[[131 128 130 127 132 127 129 131 130 128 128 132 128 136 127]
 [120 132 124 125 116 146 127 120 127 130 146 116 132 104 154]
 [120 132 124 125 116 146 127 120 127 130 146 116 134 104 154]
 [135 127 132 128 138 120 130 135 130 127 121 138 126 148 117]]
:
[[131 120 120 135]
 [128 132 132 127]
 [130 124 124 132]
 [127 125 125 128]
 [132 116 116 138]
 [127 146 146 120]
 [129 127 127 130]
 [131 120 120 135]
 [130 127 127 130]
 [128 130 130 127]
 [128 146 146 121]
 [132 116 116 138]
 [128 132 134 126]
 [136 104 104 148]
 [127 154 154 117]]

[[135 136 125 122 120]
 [132 131 117 122 103]
 [130 130 117 124 102]
 [137 139 133 121 139]
 [132 132 118 123 104]
 [133 133 118 123 107]
 [136 139 132 123 136]
 [135 136 123 122 114]
 [137 138 131 122 135]
 [135 138 131 123 134]]
:
[[135 132 130 137 132 133 136 135 137 135]
 [136 131 130 139 132 133 139 136 138 138]
 [125 117 117 133 118 118 132 123 131 131]
 [122 122 124 121 123 123 123 122 122 123]
 [120 103 102 139 104 107 136 114 135 134]]

[[110 131 141 116]
 [121 142 152 126]
 [122 125 118 138]
 [140 134 130 134]
 [128 137 135 138]
 [123 133 130 133]
 [136 124 118 132]
 [150 120 116 127]
 [126 135 136 133]
 [143 126 123 130]
 [114 122 128 119]]
:
[[110 121 122 140 128 123 136 150 126 143 114]
 [131 142 125 134 137 133 124 120 135 126 122]
 [141 152 118 130 135 130 118 116 136 123 128]
 [116 126 138 134 138 133 132 127 133 130 119]]

[[144 122 122 114 117 119]
 [116 107 112 141 143 138]
 [134 117 135 128 111 126]
 [143 114 140 126 139 119]
 [120 122 137 121 116 146]
 [114 119 123 129 132 127]]
:
[[144 116 134 143 120 114]
 [122 107 117 114 122 119]
 [122 112 135 140 137 123]
 [114 141 128 126 121 129]
 [117 143 111 139 116 132]
 [119 138 126 119 146 127]]

[[145 126 105 147 135 132]
 [101 128 139 142 135 139]]
:
[[145 101]
 [126 128]
 [105 139]
 [147 142]
 [135 135]
 [132 139]]

[[124 115 116 130 116 153 121 118 123 153 119 123 119 124 134]
 [125 119 120 129 120 144 122 121 126 145 122 124 122 126 132]
 [132 140 139 126 139 103 134 137 131 103 136 133 136 132 122]
 [124 113 115 131 115 155 120 117 123 154 118 122 118 123 135]
 [132 143 141 126 141 101 135 139 132 102 137 134 137 132 122]
 [125 117 118 130 118 149 122 119 125 149 121 123 121 125 133]]
:
[[124 125 132 124 132 125]
 [115 119 140 113 143 117]
 [116 120 139 115 141 118]
 [130 129 126 131 126 130]
 [116 120 139 115 141 118]
 [153 144 103 155 101 149]
 [121 122 134 120 135 122]
 [118 121 137 117 139 119]
 [123 126 131 123 132 125]
 [153 145 103 154 102 149]
 [119 122 136 118 137 121]
 [123 124 133 122 134 123]
 [119 122 136 118 137 121]
 [124 126 132 123 132 125]
 [134 132 122 135 122 133]]
---
[[137 111 146 110]
 [118 144 111 146]
 [143 104 154 101]]
:
[110 111 104]

[[133 135 151]
 [102  99 127]
 [148 115 113]]
:
[151  99 148]

[[110 122 116 136 104]
 [134 139 139 121 135]
 [143 132 138 115 148]
 [135 128 134 121 138]]
:
[104 121 138 128]

[[126 127 122 113]
 [110 124 122 126]
 [121 103 122 127]
 [124 138 122 134]
 [142 131 122 134]]
:
[113 122 103 124]

[[140 120 139 144]
 [109 123 137 109]
 [131 113 107 133]
 [129 117 121 107]
 [129 142 149 119]]
:
[144 137 113 129]

[[148 102 150 101]
 [113 155 104 151]]
:
[101 104]
